In the data rows, 128 means zero.
Some points:
[137 116 131 118 114 114  64 144 118  75  71 121 100 173 113 152 138 140
  86 109 110 137 122 130 151  53 151 150 179  89  84 107]
[142  83 168 158 121 129  53  88 129 141 125  86 152 118 133 120 127 111
 123 132 164 132  61 136  97 149 106 145  38 153 119 131]
[135 131 142 158 115 126 129 119 101 116 160 158  79 123   3 111 107 168
 127 115 183 164 205 163  92 123 113 119 151 130 150  82]
[140 133 134 114 127 143 122 134 142 132 121 114 186 176  95  87 139  91
  89 111 138  88 146 190 104 127 134 160 122 106  97 133]
[ 65 135 136 119  59 165 151 152  92 151 151 131  99 172 124 101 129 153
 120  98 100 124  81 152 154 158 123 153 123  71  57 148]
[119 174 118  95 148 129  92 122 143 122 129 121 172 115 113 126 148 130
 131 134 110 180  90 177 111 233 135 115 141  81 183  94]
[ 94 170  77 243 105 116 120 105 175 135 135 108 143 129 147 143 146 162
 138 138  88 130 141 151  98 197 158 120 104  95 118 115]
[136 147 144 121  96 148  43 129 132  72 131 129 126 144 119 174 134 166
  31 116 153 158  76  46 187 142 117  98 109 123 197  83]
[104 113  96 230 158 157 157  98 156 154 139  86 108 125 130  64 118  97
 144 132  79 137 160 123 154 103 130 211  80 145 133 130]
[123 125 138 134 106   3 149 147 122 159 225 199  88 128 140 156 164 117
 129 164 146 168 109 136 139 160 143  95 144 168 133 134]
[124 126  45 149 125 160 160 115 146  73 129 121 132 152 107 120 225 145
  86  81 210 157 119  73 121 102 144 113 123  99 150 164]
[136  69 118 105 120 136 116 161 196 138 149 143 116 112 162 121 102 157
  96 151 156 150  75 169 169 109 134 173 143 113 108 139]
[167 140  86  71  89  87 142 129 128 158  78  83  96 136 131 204 155  98
 102 102 113  93 159 168 114 166 149 106  93 144 107 158]
[142 149 170 145 148 104 149  69 125 124  50 119 131  96 111 153 159 178
 224  94 135 131 121 172 183  91  80 125 140 136 131 162]
[141 147 154 109 180 157 146 128  68 152 107 162  96 132 155 153  91 144
 141 145  76 125 141 118 106 170 173 122 106 105 135 128]
[148 129 155 131 131 151 167 102 168  93 148 126 112 120 125 155  37  46
  96 129 148 114 150 164 162 160 146  73 109 132 129 167]
[141 153 138  91 127 172 143 156 156 107 189  64 119  79 125 164 133 150
 147 134 110 160 130 117 169 139 120 137 140  81 124 161]
[154 101 148 104 129 151 120 176 173 114 133 122  90 122 129 131 109  82
 146 158 199 118 127 121 125 125 129 114 107  82 126 114]
[170 162 172 118 125 131 160 104 163 104 169 153  93 124 135 126 114  89
 148  98 140 130 117 132  74  85 111 111 154  69 106 140]
[169 163  79 131 133  96  88 155  90 130 133  97 119 115 183 115 153  62
 131 129 132 141 142 115 186  97 136 120 140  88 103 118]
[144 134 175 127 161  90 115 166 154 119 159 102 121 144 157 130 151  89
 125  97 135  90 194 114 124 156  68 118 132 111 116 101]
[124 118 119 145 140 148 132 206 225 102 119 144 139 114 121 151 156 111
  98 123  84 119 156 158  87  94 122 144 111 130 112 128]
[155 122 120  48 128 103 140 112 125 142 152 138 186 126 140  70 151 140
  93 151 147 161 175 101  76 128 138 120 112 103 129 127]
[ 67 139 106  62 163 164 141 136 115 138 105 160 129  41 130  98 115 134
 128 104 114 154 120 179 141  81 130 134 132 142 132  99]
[141 120 166 145  44 113 153  89 134  93 115  94 149 141 135 114 121 146
 139 157 112 102 117 123 122 111 107  90 166 108 161 147]
[ 94 120 155  88  98 158  98 133 167 139 180 103 117 110 182 109 178  99
 175 102 110 119 106 120 115 110 132 101 168 118 122 100]
[ 54 170  90 123 139  95  94 162 105 149 145 132 173 148  78 121  79 119
 109 128 153 122 104  91 150  88  93 146  69 115 113 128]
[113  94 101 150 107 141 157 104 133 153 126 143 132 119  95 136 127 113
 158 164 114 116 142  47 183 172  66 128 217 140 101  93]
[120 141 168 129 135 114  82 138  99 114 129 139 171  94 149 142  92 189
 118 134 129  97 195 156 161 103 132 177 117 115  86 157]
[123 118 132  95 170 107 113  86 199 107 149 145 149 118 135 122 167  79
 145 133  91 107 162 119 121 131 113  76 161  85 106 154]
[158 141  86 105  50 133 120 135 141 117 135 101  62 104 156 107  83 159
 214 139 175 123 145 118 124 112 139 179  73 168 111 140]
[176 123 134 154 144 109 148 140  77  63 192  28 129 145 121  85 129 121
 137 152  68 137  96 158 158 107 105 152 100 165 144 136]
[152 133 151 119  56  79 130 128 107 162 102 106 112 127 152 176 172  87
  99 165 108 166 140 167 109 122 137 101 107 139 109  84]
[168  91 111  88 115 142 118 156  94  90  99 165 129 109 150 120  81 106
 154 119 139  89 127 171  97 255 131 148 169 125 113 125]
[124 106  77 119 130 112 128  77  98 153 178 140 134 103 142  76 144 105
 170  80 109 130 112 143 130 150 115  58  98 117  97 165]
[136 138 165 110 130  83 161  44 136 161  86 145 139 127 183 124 104  87
 106 150 115 130 118 119 136 130 242 142 134  88 130 109]
[ 77 109 124 143 108 115 168 138 176 138 113 146 148 122 151 119 141 142
  70 125 111 106 117 183 135 125  82 162 147  95 255 137]
[183 112  29 128 128 119 135 124 120 117 150 201 116 148 134 127 140 188
 162 173 141 103 152 137 165  99  86  82  95  44 107 124]
[112 144  81 142 181 126 122 162 120 156  97 128 114 146 180 150 107 164
 127 143 108 162  82  50  79 121 125 125 201 147 122 255]
[180 140 126 159 122  89 148 131 120 159 107 150 107 128  88 135 163 120
 110 154  94 101 146 141 147 107 187  80 112 110 151 102]
[ 92 120 135  98  73 118 100 155 132 121 145 140 143 150 132 122 165  73
 130 106  99 118 179 138 112 115 114 189 145 137 157 147]
[101  84 120 111 144 116 148 121  81 138 161  87 109 108 122 118 126 179
  91 159 105 152 146 139  99  90 222  88 151 144 129 113]
[144 137 127 149 118 148  31 130 117 140 163 105 120 111 119 114 137 174
 123  72 104  58 116 149 118 151 153 129 114 168 129 124]
[136 128 142  66 123 119 209 118 117 146 119 115  84 121 159 136 148 175
  81 150 106  69 100 107  71 106   0 126  68 126 125 103]
[104 129 121 112 153 119  91  93 138  88 102 107 124 255 150 126 159 152
 236 176 115 174 138 107 113 143 157 126  72 136 136  84]
[ 95 151 143 122 157 125 128 137  89 163  58  93  57  95 133  94 130 158
 127 138 197 193 148 134 163 137 101 120 102 110 129 133]
[137 109 110 186 111 168 163 174 121 115 113  65 151 105 125 162  83 163
  77  93 135 153 213  52  72 148 171 104 100 144 150 133]
[114 139 129 131 149  95 129 174 166 101  89 117  94 119 127 107 113 106
 132 103 133  76 116 142  94 118 163 126 162 190 139  95]
[146 121 150 142 127 141 169 130 126  73 115 130 117 113 163  12 139 132
 113 107 133 126 119 133 151 169 136 117 158 141 107 137]
[112 104  80 146 177 131 106 155  75  98 160 145 129 134 121 129  91 125
  53 153 143  35 120 108 100 102 109  79 140 148 154 112]
[178 106 138 139 168 181  89 121 129 147 141 144 124 134 132 114 102 133
 164 129 166  63  89 158 120  58 120 105 149 157 120 120]
[ 66 167 111 113 190 161 124 148 106  84 145 102 117  76 113 145 121 136
 147 130 125 147 161 124 122 147 111 127  93 157 166 151]
[171 133 150 156  76 131  87 183 141 192 117 159 146  97 151  56 117 123
 139 167  57 136 140  74 128  81 162  98 114 123 193 127]
[139 134 151  95 134 182 174 141 197 170  75 142 104 103  27  52 150 138
  97 168 115 115 119 101 152 161 162 140 104 148  89 137]
[127 107 107 145 122 161 101 139 133 136 125 112 141 141 112 130 103 118
  81 132  82 116 147 135 117 147  86 166 121 158 110 104]
[106 136 147 121 141 173 143  88 127 168 245 127 140 185 168 151  84 148
  93 145 157 184 146 209 170 126 157 113 118 163 138 128]
[134 119 132 122  79 134 152 180 171 189 143 114 140 136 125 127 104 166
 135 149 114 105 135 126 121 176 118 200 144 151 105 122]
[150 138 111 155 110 133 106 117  83  91  55 157 149 115 157 118 140 102
 110 114 134 135 118 143 179 166 110 145  84 167 110 112]
[187 132 142 124 197  70 152 127 134 115 157 206 179 132 125 147 129 145
 148 131  90 130 112  86 165 169 135 205  76 163 147 114]
[101 167  87 156 109 107 157 145  86  35 135 139 127 137 129 110  96  63
 104 162 130 133  56 119  94 105 115 168 129 143 145  99]
[116 101 126 133 106 190 143 181 119 118 121 145 206  84 114 147 126 130
 167 156 130 220 125 167 118  86 139 110 115 192  88 109]
[137 132 100 101 124 122 169  86 112 152 145  94 164 149 130 153  99 145
  91  80  75 113 145  88 172 109  92 163 177 132 126 122]
[ 82 138 138 134 108  97 159 145 101 169 101 190 129 174 138 128 141 166
 137  91 145 113 115 133 128 133  83  74 105  91 182 131]
[ 56 139 101  74 119 117  91 123 137 138  89 126 111 141 123 131  98 103
 176 129 150 114 177 139 156 127 131 111 120 157 182  99]
[150  94 127 105 189 139 110 120 187  71 142 148 121 136 112 161 140 150
 158 125 116 135 131 162  94 110 108 138 167  98 115 116]
[118  95 133 159 102 167 111  60 131 150  65 101 110 125  96 154 114  96
 129 161  90 150 146 117 101 126  50 132 195 153 155 145]
[136  96 211 114 148 168 136 164 118 168 116 125  75 163 116 141 100 109
 123 135  79 126  88  71 125 141 126  80 102  61 126 147]
[129  98 134 156 126 138 158 169  95 104 102 146 168 167 164 142 136 115
 136  96  96 120 152 157 113 110 212 148 192  88 134 150]
[148 125 138 118 125 123  94 133  94 181 128 112 119 110 139 141 182 144
 131 113 219  92 118 108 110 121 124 167 128 165 124 124]
[153 132 165 207 211 102 145 156 157 157 115 124 133 141 163  97 139 131
 101 102 137 149 159  78 168 161 107 133 162 172  84 105]
[129 229  97 101 124 100  98 111 133  86 160 131 154 137  83 149 101 142
 100 117 144 196 118  79 109 146 135 158 147 139 116 118]
[118 122 140 111 161  82  84 171  99 146 110 128  90 118 124 117 154 117
 103 122 120 157 100 157  81 102 147 199 164 100  90 125]
[ 96 115 172 164 109  90  96  81 123 162 133 136 176  38 109 176 102 151
 177 111 108 108 102  94 105 114 139  89 121  64  97 109]
[ 91 154  96 149 147 148 171 178  69 176  81  83 196 163 124 136  74 116
 151 143 193  92  81 113 132 121 116 120 160 121 126  81]
[144  42 137  93 123 104 154 124 130 133 145 146 128 177 108 139  82 126
 156   0 141 175 127 108 143 119 131 109  95 141 144 114]
[ 53  92 154 147 105 150 114  48 129  59 160 153  99 101 110 143 155 129
 154 155 158  83 136  85 157 152 157 143 145 146  98 138]
[173 191 170 158 126 141 169 133 144 136 176 114 161 105 113 153 191 132
 154 113 153 121 115 166 139 121 148 123 186  93 165 151]
[117 141 189 104 133 179 188 108  58 141 118 158 153 124 135 160 175 125
 138 153 133  97 150  86  78  90 155 137  74 172 130 131]
[174 160  82 119 159 169 151  87 127 192 110 126 109 105 161 160 159 116
 146 123 116 180 103 164 111 129 122  95 146 140 132  50]
[150 124 107 158 130 190 108  91  99 161 136 156  98 126  45 174 160  82
 150 152 129  87 103 112 152 143 176 203 123 121 158 179]
[164 114 136 127 118 137  53 103 113 115 124 138 154 111 130  70 129 138
 115 165 176 152 193 132 112 132 114 147 153 123 139 173]
[120 147 162 110 121 112 127 135 166 115  98 123 140 163 109 122 153 166
 130 129 123  74  94 124 210 142 128  15 149 222 110 158]
[ 97  60  90 101 181  38 161  89 140 141 116  79 165 116  61 128 126  62
 131 139 165 144 110 129 123 134 137 163 144 163 134 144]
[ 68 137 161 200 124 143 125 133 154 126  93 161 124 125 166 170 107 148
 115 137 198 146 140 185 151 108 125 117 108 132  98 125]
[141 127 110 121 112  84 130  90 115  89 123 116  85 103 142 138  83 176
 154 124 134 108  77 108  99 128 139 123 106  93 143 161]
[123 162 132 136 111 148 131 108 122  87 131 192 131 152 142 121 120 100
 134 106  92 172 107 117 104  73  82 119 107 179 114 155]
These points spread out most along one direction. For each point below, how far along it does it lie, from 0 to 99? 50 is the average, and the first point above lies past it. One standard deviation of the points above along it is 16.
[129  98 134 156 126 138 158 169  95 104 102 146 168 167 164 142 136 115
 136  96  96 120 152 157 113 110 212 148 192  88 134 150] : 39
[148 125 138 118 125 123  94 133  94 181 128 112 119 110 139 141 182 144
 131 113 219  92 118 108 110 121 124 167 128 165 124 124] : 60
[127 107 107 145 122 161 101 139 133 136 125 112 141 141 112 130 103 118
  81 132  82 116 147 135 117 147  86 166 121 158 110 104] : 76
[137 116 131 118 114 114  64 144 118  75  71 121 100 173 113 152 138 140
  86 109 110 137 122 130 151  53 151 150 179  89  84 107] : 54
[153 132 165 207 211 102 145 156 157 157 115 124 133 141 163  97 139 131
 101 102 137 149 159  78 168 161 107 133 162 172  84 105] : 59
[167 140  86  71  89  87 142 129 128 158  78  83  96 136 131 204 155  98
 102 102 113  93 159 168 114 166 149 106  93 144 107 158] : 33
[101 167  87 156 109 107 157 145  86  35 135 139 127 137 129 110  96  63
 104 162 130 133  56 119  94 105 115 168 129 143 145  99] : 80
[ 65 135 136 119  59 165 151 152  92 151 151 131  99 172 124 101 129 153
 120  98 100 124  81 152 154 158 123 153 123  71  57 148] : 49
[ 67 139 106  62 163 164 141 136 115 138 105 160 129  41 130  98 115 134
 128 104 114 154 120 179 141  81 130 134 132 142 132  99] : 57
[176 123 134 154 144 109 148 140  77  63 192  28 129 145 121  85 129 121
 137 152  68 137  96 158 158 107 105 152 100 165 144 136] : 65
[136  96 211 114 148 168 136 164 118 168 116 125  75 163 116 141 100 109
 123 135  79 126  88  71 125 141 126  80 102  61 126 147] : 30
[112 144  81 142 181 126 122 162 120 156  97 128 114 146 180 150 107 164
 127 143 108 162  82  50  79 121 125 125 201 147 122 255] : 61
[124 106  77 119 130 112 128  77  98 153 178 140 134 103 142  76 144 105
 170  80 109 130 112 143 130 150 115  58  98 117  97 165] : 27
[140 133 134 114 127 143 122 134 142 132 121 114 186 176  95  87 139  91
  89 111 138  88 146 190 104 127 134 160 122 106  97 133] : 55
